One vector is turned by the same rotation once a tick. Each row is the vector after some number of ticks, and that number follows the row.
The counts run from 0 to 605.
[  5  12   0  12 -15  -3  -1   8  -9  -4  -3  11  -5   5 -17  12   4  -1
 -29   7  13  -9  29 -14   0  -3 -15  12  13  12  -2  -1  14  13  -6 -33
   1 -10   7   5  -4   6   2  17   4 -10  22  -6  -4  16  13  -3  -1 -10
   0 -17  -5  18   6   8 -26 -10  15   6  14  -8  26  -6   8  18  -7  20
  -2   2  -3 -11  11   4  -2   1   0  23  -3] -> 94
[  7  -9  -5  11  10  15   8  16 -10 -15 -25  13  -6   4  -8   5  -6 -17
  -3  14   7  10  14 -12   8   7  -1  -7   6  11 -14 -14   7  -9  -1  -5
  -9   0   5  28   5  -8  -8   8 -10  -5   5  -4   0  23  27   2  17  -2
  -9 -17 -14  13  12   7  -5  -4   1   4   9   0   7  -6 -30  -4 -14  -8
 -23  13  10   5  13   4   4   2   0  -4   3] -> 536
[ 15  -9   1  16  -5  10  -2  25 -13  -4 -30  18  -3   5 -15  22  -4 -18
 -15  -1  15   2  17  -9   9  12  -7  16   7   7  -2  10   7   6  -1 -20
  -2   5   9  13  -3 -15   9  20  -3  -4   1   1 -20  15   8  -5  12   7
   3 -18   0  16   2  12 -25  -9   7  -5  17  -3  20 -14   3  -1  -2  11
 -22   7   3   2   9 -10   3   0   0  13   2] -> 484
[ 11  -6  -7  21  -8   3   2  12  -4  -7 -36  -6  -4 -18   1 -10   6  -5
 -17  11  12  13  -2 -12   1  -7  10   9  -3  -7  -4  -3   3   3   2 -15
   2  -3   8  19  -2 -23   7 -21  10  11  -9  -3  10  13  15 -12  15 -12
  -4 -15  -7  18  15  -5 -10  -6   8   5  19 -16  10  -8   1   4  10  21
 -28   3 -13  26   0 -16  -5  -6  -3 -15   0] -> 88
[ -1  12 -14   2 -11  -4   0   7   4  -9  -8  -7  -4 -22  -6 -13   5  -2
 -14  -3   8 -18   2   2   6 -11   6   1  -4   1 -10  -9  20  -1 -16 -16
  10 -13   2  12  -2   5   5 -13   6   1  18  -5  20  18  15 -16  21 -12
 -12 -12  -2  25  24 -11 -10   5   9  18  29 -13  17  -3 -16   7   0  26
  -7   0  -7  -3   9  -4   1  -4  -4  -8  -8] -> 526
[  0   9 -19  13 -10  -3  20   8   4  -1 -15   5  -4  -3  -7   3  -1 -15
  -4   6   6  -6  23  -8  12  -3 -11   0  -4 -12 -21  -7  12   4  -1 -20
  11   1  -3  10  -8  -6   3   9   3   6   8   1  14  20  20 -15  18 -12
 -14 -14   2  25   7 -15 -14   6   7  15  17 -21  11 -11 -15   7 -15   9
 -27   1   7   9  16  -9  -3   4  -9  -5  -8] -> 164
[ 18 -14   6  19   4   2  -7  16  -9 -22 -30  11   1   0 -13  23  14  -1
 -10   3  12  12  13 -20   3   7  19  -1   2  22 -15  -9   8  -2   1 -14
 -11  14   8  18  -3  -1   4   8  -2 -13   4  -6  -8   9   9  -7   5   2
 -15 -24  -7  15   0  14   2 -22  -1   3  12   1   5  -6 -11  -6   1  17
  -4  11   2  12   3   0  14 -11  13   1  -1] -> 178
[ 14   6  -5  -2 -13   5  -7  32   2  -7  -8  21   1  -3 -20  20  -1 -18
  -3 -12   9 -11   9  13  17  10  13   2  -8  11 -12  -3  17  -1   2 -18
  -9   3   5   6  15   6   6  13  -2  -6  14   4   3  19   6 -11  18 -10
  -6 -29   0  19   6   4  -3   2   4   4  17   3  12  -8 -19  -8   2   3
  -6  12   4  -3  16   2   2  -6  -8   8  -5] -> 436
[ 12 -22   2  15  -7   3   6  24 -14   6 -28  24  -6  -8 -11  12   5 -24
 -15  -5   2  12  16  -4  11  -9  -8   1  -4  10 -12   8  18   9   4 -23
  -8  18  13  19  -6  -6   0   8   7   1  11  -6  -3  13  17 -11  16 -10
  -6 -15  10   2  17   7   1  -2  -1   2  22 -13  16 -16  -3 -11 -12   5
 -20   7   5   2   5 -14   9   2  12  -4  -3] -> 195
[ 10  20   4   0 -12 -13   5  11  -8  -7  -5  10   1   4 -10  12  18 -12
 -27   0   4 -10  29   5  -9 -11   7  -1   9  13 -14 -16   1   4  -2 -29
   8  -2   6   5   7  10   3  -8  13 -13  23  -5  12  16  -7 -10  14 -24
  -2 -23  -8   8  13   7  11   6   9  12  15  -9   9  -9  -1  24   0  17
  10   9  -1 -11   2  -7  -2   8   9  -8   8] -> 474
[ -4  -2  14  10  -1   3   5   7 -12  -9 -10  -4  -8  -4  -5  -1   3   1
 -19  15  18  11  15 -18  -1  -5  -1   6  13  11   5 -21   6   7 -13 -20
   5 -19   3  23 -11  -9  -5 -17  10  -8   2 -14   3  14  11   2   0 -20
  10  -4 -17  18  19   9 -10  11  15   9  19 -22  11  -1 -10  14  -3   8
  -9   3 -16   3   5  -7  -3   8   3   2  13] -> 477
[  8   2  -6   8  -9 -14   8  28  -4  -7  -4   8  10 -11 -17   5 -11 -16
  -4  -1   0 -23   2  10   2  -6   9  11 -12   6  -9 -17   7  -3   0 -27
   6  -6  -3  11   4   9   5   7  15   6   7   9  19  30   8  -8  24 -14
  -8 -27   0  12  20  -5   0   8  -5   6  13  -3  10  -3 -12  -2  16  14
   5   6   6   1   8   0   9  -4   4  -5  -7] -> 491
[ -1  -6  13  11  -9 -15  15  17 -15 -12   3  13   8  -6 -17   5   1  -5
 -13 -12  17  -4  11 -11   7  -1   8  -3  -7  10  -4 -15  10   2  -7 -25
   7 -19  -6  33 -20  13   0   0  -3   1  16   0   2  30  -8 -12  11 -11
 -10  -7  -9   4   5   1  -9  10   1   9  15 -11  -1   0 -22  26  -4  12
 -10   4  -2   9  18  -3   4  -5  -9   6  19] -> 493
[ 12  16   5   4 -18 -19  -1   5  -3  -4  -9  -8  -7  -5 -11  -3   8  20
 -21  11  15 -17  16  -8  -6  -3   4   5   5   7   1 -17  22   4  -6 -14
   4 -13   5   3 -15   1  -8  -7   2   3   5 -11  27  26   4 -14   8 -20
 -15 -15  -4  27   8   0  -7  -5   9  14   9 -28   9   6 -15  27  -4  18
  -8   5 -10  18   6   2   5   2   2   7   9] -> 59
[ 15  13 -17   3 -13  -3  -1   8  12 -12 -10   4  -9  -5  -9  -2  14   4
  -8  12   0 -16  12   5  -3  -3  15  -2   4   3 -21 -14  13  -4  -3 -19
  -4   5   8   1  -5   0  -1   2  -5  -7  14  -4  25  15  15 -22  14 -16
 -28 -24 -11  18  -3   0   3 -14   1  17   8 -12   5  -7 -29  13 -17  14
 -13  12   2  10   5  -3  10  -5 -10  -4   4] -> 470
[ 17 -10   4  16  12   4  13  35 -18 -10 -20  16  -4  -6 -19   9 -15 -18
   0  19  12  -6  20  -5   8   5   0   5   4  17  -3 -19   3  -1   6 -17
 -17   6  -8  25   8  -8   3  12   7  -5   7  -7   2  16  11   0  18 -11
   2 -21 -11   4  13  19  -3  13  -8  -1   8   3  10  -9  -9  -6   4  -2
  -4  11  -6  -1  12   8   6   3  20  -5  -4] -> 409
[  9  -1  -3  19   0  -2  -2   6  -5 -12 -38   3  -4 -16  -1  -5   7  -1
  -6  12  12  10   2 -20  -6  -7  14   4   2   9  -7  -4   5  -1 -10 -12
   2   9   1  26 -17 -16   6 -24  -7   2   7 -10   8   8   7 -23  12  -2
 -22 -11 -12  14   9   1  -8  -8   4  10  16 -21   3  -8  -9  21   1  23
 -15   8 -11  20   3 -14   7  -8   4 -10  11] -> 87
[  0   1 -17  13 -13  -2  12   9   6  -2 -13   2  -1   2  -8  22 -12  -9
 -10  13  11  -4  22  -2  11   9  -1   6   1  -1 -14 -13  10  -5 -11 -16
   7 -11   9  10  -3 -12   1  16  -3  -2   3   1   8  27  21  -8  16  11
  -6 -16   5  30   2  -4 -27   7   5   2  19 -13   5  -7 -23   0 -10   7
 -17   5   4   8  15  -3   2  -4 -10   3   0] -> 488
[  1 -10  -7  27  -6  -2   7  -3  -1  -4 -10   1   0  11 -10  10  10 -10
  -9   5  12   7  19 -15  -5  -2  10   7   4   3 -13 -19  -2  -1  -5 -15
  10  -8  -1  29 -20 -15  -6 -16  -2   4   7  14  -1  16  -1 -19  14  -8
 -15 -10  -8   9  13   6 -12  -3  -3  -7  21 -14   1   0  -5  13  -1  13
 -19  -9   0  16  16 -14  13   0 -13 -13  25] -> 264
[  1 -16  16   5  -2  -1  14  19 -19 -13 -13  11   1  -5 -16   5  -1 -13
 -16  -6   1 -17   2  -9   4 -16   9   1  -5  19  -9  -2   8  -1  -8 -28
  -6   0   8  23  -1  13 -13   6   1 -10  -3 -14  -1  32  14   4   6 -17
  -8 -24  -6   4  33  17   7  -4   0  11  16   2   5  -3 -12  -3   1  18
  -4   9  -1 -13  -2  -6  10  -2  15  -4   3] -> 585
[  2   0   6   9 -15  12 -14  13  -9 -11   7  14  -1  -1 -15  13  11 -15
 -25 -11  20   5  28  -7  -4   2   4   1   9  19  -9  -2  20   4  -7 -19
  -3 -17  13  10  -5  -2   0  -1   5 -10  20   1 -12   9   1 -10   6  -9
   3 -15 -17  21   3  15 -10  -7   6   5  24 -10  23 -11  -8  10  -8  11
  -1   3   6  -5  17   0   2   6 -15  17  16] -> 402
[  9   3  -4  21   1  -7  11  15 -13  -5 -20   3  -2  -3 -14 -11   9  -2
 -13   4  -1  22   9 -20  10  -6  -8  -6  -1   7  -2  -5  13   6   9 -13
   1  -1  -3  28 -16   4   7   4 -10   4  26  -4   8  19  17 -13   7  -8
 -19   0  -5   7  10  -3  -7  -5  -1  16  22  -7  28  -5 -10  28 -19   5
 -22  -5   4  -2  15  -5   3   2 -10  -1   4] -> 268
[ 17   2  -2  16 -16   4 -14  19   0  -4 -14   8  -2   0 -11  22 -13  -5
 -12   1  22  -3  24  -4  -5  13  -5   6   7  13   0   1  21  -2  -3 -17
  -3  -7  19  -9   9 -18   5  19   1   3   4   5  10  29  13  -5  15   5
  -1 -24  -2  29  -3   6 -18 -10   4  -6  13 -20  12  -7 -18   5   3  -3
 -20   9  10   7  14   8   5   4   0  10  -1] -> 255
[ 19  13 -10  22 -11  -3 -15  15   0 -13 -18  11   1  -5  -8  -1   4   3
  -7  14  15 -11  14  -4  -6   9  -1   9  13  10   7  -7   0  -9   3 -13
  -2  -9  -1  10   4 -12   5   7  -5   6   6  10  16  24  11 -17  22  -9
 -10 -22  -8  12   0   5 -10 -15 -12  -4   7  -8   9  -3  -8  27  -5   5
 -21  12   1  10   4   9   9  -6  -3  -6   4] -> 414
[  6   2 -10  17 -18   0 -12   1   0  -1 -25  -3  -7   1  -7  -3  14   0
 -31  -1   2  -5  14 -10   2  -8   5   9   3   0 -10  -1  15  11   2 -19
   6   2  19  -6   9 -10   2  -4  20   1  -7   0   5  20  21  -6   9 -13
  -2 -26   5  31  15   1 -10 -18  17  13  19 -14  29  -4  13   1  -2  26
 -17   3   1   8  -3 -14  -2  -1  -3   8 -10] -> 451
[  2  12   2   4  -6  -1  16  26 -11   1  -4  10  -2   9 -20  12  -6 -18
  -4   4   6 -16  14  15   9  12   3   8  -2  -2  -7 -24  15  -2  -3 -18
 -12   2  -5  16   8  -8 -12   2   0   7  -1   0  20  34   5 -10  17 -16
  -9 -14 -15  17  18   9  -3  13  10  11   3  -6   2  -6 -34   5  -5  -3
  -9   7 -10   8  14  -2  -3   8  -9   5   6] -> 81
[-12   2  20   8  -4   6   3   4 -25  -9  -9   1   4   1  -6  -2   3 -12
 -21  -5   6   5   2 -26  -1  -3  -6   0  -4  12   4   4   7   3  -5 -16
  11  -6   2  25  -4  -4  -6  -4  -6  -6   5  -7  -4  30  13   4   4 -20
  -5  -4 -20  24  32  -1 -11   4  12  14  20  -2  23   2 -14  18   0  15
 -17   8  -2  -7   5  -7  -1   7 -13   0   6] -> 351
[ 17  -3  -6   3 -15  -1  -5  24  -8 -17 -11   0  -1 -16 -19   5 -11  19
 -15  -4  11 -13   4   0  21   7  12   9  -1   9  -4  -5  20  -3  -4 -12
  -9 -11   4  10   1   5   1   6   1  -8   7  -9   2  23  -5 -11   7   2
  -5 -28  -2  28   2   9 -16   3   7  13  18   2   8  -2  -6  -7  -1  23
  -2   8 -16  11   5   5  -2 -10  -5  21  -9] -> 76
[ 12 -13  14   9  -9  -7 -12  11 -20  -8 -18   7  -2 -13 -19  19  -2  -4
 -10   3  26  -1   6 -14  -2   4  15   9   3  16   7  -4  20  -8  -9 -16
  -6  16  -3  17 -10  -7  -5 -11 -13   0  -3  -5  13  20   3 -11  11   1
 -17 -14  -7  24  18  15  -8  -4  -2   1  15  -1   2   3 -25  -1  11  17
  -3   7  -5   8  11  -4  19  -1  11   4   8] -> 514
[ 16   6  -9  16 -21  -5 -17  18  -4  -8 -24   4  -2 -11 -12  13  -7   0
 -21  -1  20 -12  20   3   0   7   3  21  10   5   1   0  12  -3   1 -13
  -1  -3  18  -6  14 -15  10   7   4  -2   3   6   4  17   5 -11  18   7
   3 -25   7  23   6  13 -14  -9  -1  -6  23  -5  18  -2   0  -4   9  20
 -10   2  -7   4   4   7   3  -2   1   6  -8] -> 254
[  0  11 -10   2 -17  -8  12  19  -7  -4  -2   5   1   2 -16  13 -13 -13
 -10   0   3 -29   4   7  15   5   8  15 -12  -7 -10  -8  11   1  -6 -28
   6   7  -2  12   7   1  -4  13   2   1 -10   7   7  35   9  -6  14  -4
 -10 -23  -5  29  26   2 -19   5  10   7  14   3  11  -2 -16  -4   6  18
  -8   7   2   6   5  -7   4   5  -9   9 -11] -> 258
[ 14  -5   5  20  -3  -6   0  21 -15  -5 -17  10   4   2 -22   6  18 -11
 -18 -13   8  22   1  -8   3  -4  10   4  -4   7  -3 -10  18   8  18 -14
  -5  19  -3  24  -1   6   6 -14  10   5  15  12   3  12  -3 -11  18 -13
 -12 -11   3   3  17  10  16  -2  -1  11  24  -6  19  -3   6   7   6  13
  -9 -10   1  10  12  -8   7  -3   3  -7   5] -> 139
[ 12  16  -3   9 -20 -11  13  19  -9   0 -11   6  -1  10 -14   9  -3  -3
 -19   1   1 -12   7   0  20   4 -10  11  -6  -7   2  -7   9  15   5 -18
   2  -7  -5   8   3  -4  -2  20   8  10  -1   9   8  35   4  -5  11 -17
  -1 -18  -2  22   4   1 -12   5  11   7   7 -10  15  -3   0  22  -4   4
 -23   7  -9  10   6  -3 -11   0 -18  18  -5] -> 417
[ 19   3  -3   2 -13   0   1  23   4  -8 -10   6  -4 -12 -12  22  -2  -9
  -5  14  19 -19  28  17   0  16  12   8   8   7 -14 -23   9  -3  -7 -26
 -10 -10  12  -3   8 -10   1   5  11  -2   3   5  12  22   3 -18  15  -6
  -1 -27  -8  20  -5   5  -9   4  -1  -4   9 -18  -2  -7 -21   3   2   4
  -6  16  -9  11  11   6   4   0   2   2   2] -> 310
[ 12  18 -12   8 -17  -6   4  19   1  -7 -18  -4  -1 -15 -10  10 -15   0
  -9  10  18 -13  10  11   6  12  -1  14   0 -10   0 -13   9   0  -7 -17
   1 -20   3   7   4 -16  -1  -5   8   6   5   6  21  21  -2 -17  16  -2
  -6 -20  -3  32   2   4 -19  13   6   2  19 -14   5  -4 -13  13   4  13
 -15   3 -17  19   7   0 -10   5 -11   8   3] -> 543
[  3   3   4  -1 -23 -10  -8   7 -12  -6 -15   1   0 -12 -14  24 -11  -3
 -15  -4  20 -12  17  -5   2   8   7  16   7   1   6  -5  14  -2 -15 -20
   3   0   2   7   3  -6   1  -3 -11  -6   0  -6  11  21  -2  -8   7  10
  -6 -16  -2  34  15  14 -23   3  10   5  25  -2   8   2 -18  -3  17  25
   1   4 -11   0  10  -1   9   3   1  11   1] -> 384
[  8  -6   3  11 -10   3  -2  27 -12 -18   4  13   7   5 -12  12  -5 -10
 -17 -18  12   5   5  -6   4   8   3   6  -3  11  -1  -1   3   2   1 -16
   4 -28   0  21   0   4  11  12   1  -4  18  17 -10  29  -6  -4  16  -2
   4 -18 -12  22   5   5 -16   9   1   2  14   6  18  -6  -6   6   8   5
 -13   7   3  -5  21   5  -6  -6 -23  14   9] -> 204
[ -2   5  -1   4  -6 -10  11   8  -2 -14 -15  -3   0   3  -3   6  -2  -4
 -14  -1  10  -6   9  -5  -3   1  16  -9   1   4 -10 -20   2  -7  -7 -15
  12 -12   4  14   2  -4  -7  -8  -5  -7   0   1  18  36  -2  -8  15  -8
 -18 -20  -6  25   5   5  -5   6   9  15  17 -12 -10   0 -26   8  -7  13
 -15  14  -7  13   7 -10  -4   2  -9  -9  13] -> 312
[ 10  -1  -8  17  -2  -1  -7  12 -16 -17 -24   1  -6  -7 -13  -7   2   5
  -4  21  10 -15   4 -14   0   5   4  11   8  12   7  -7  -5 -16  -6  -5
  -2  -5 -12  28  -6 -18  -7  -8 -15   1  -6  -9  15  27  15 -11  14  -5
 -15 -14 -16   9  15  16 -15 -11  -9   5  12  -2   6  -1 -23  15  -6  11
 -16   6  -6  10  -1   3  11   2  -2 -13   5] -> 284
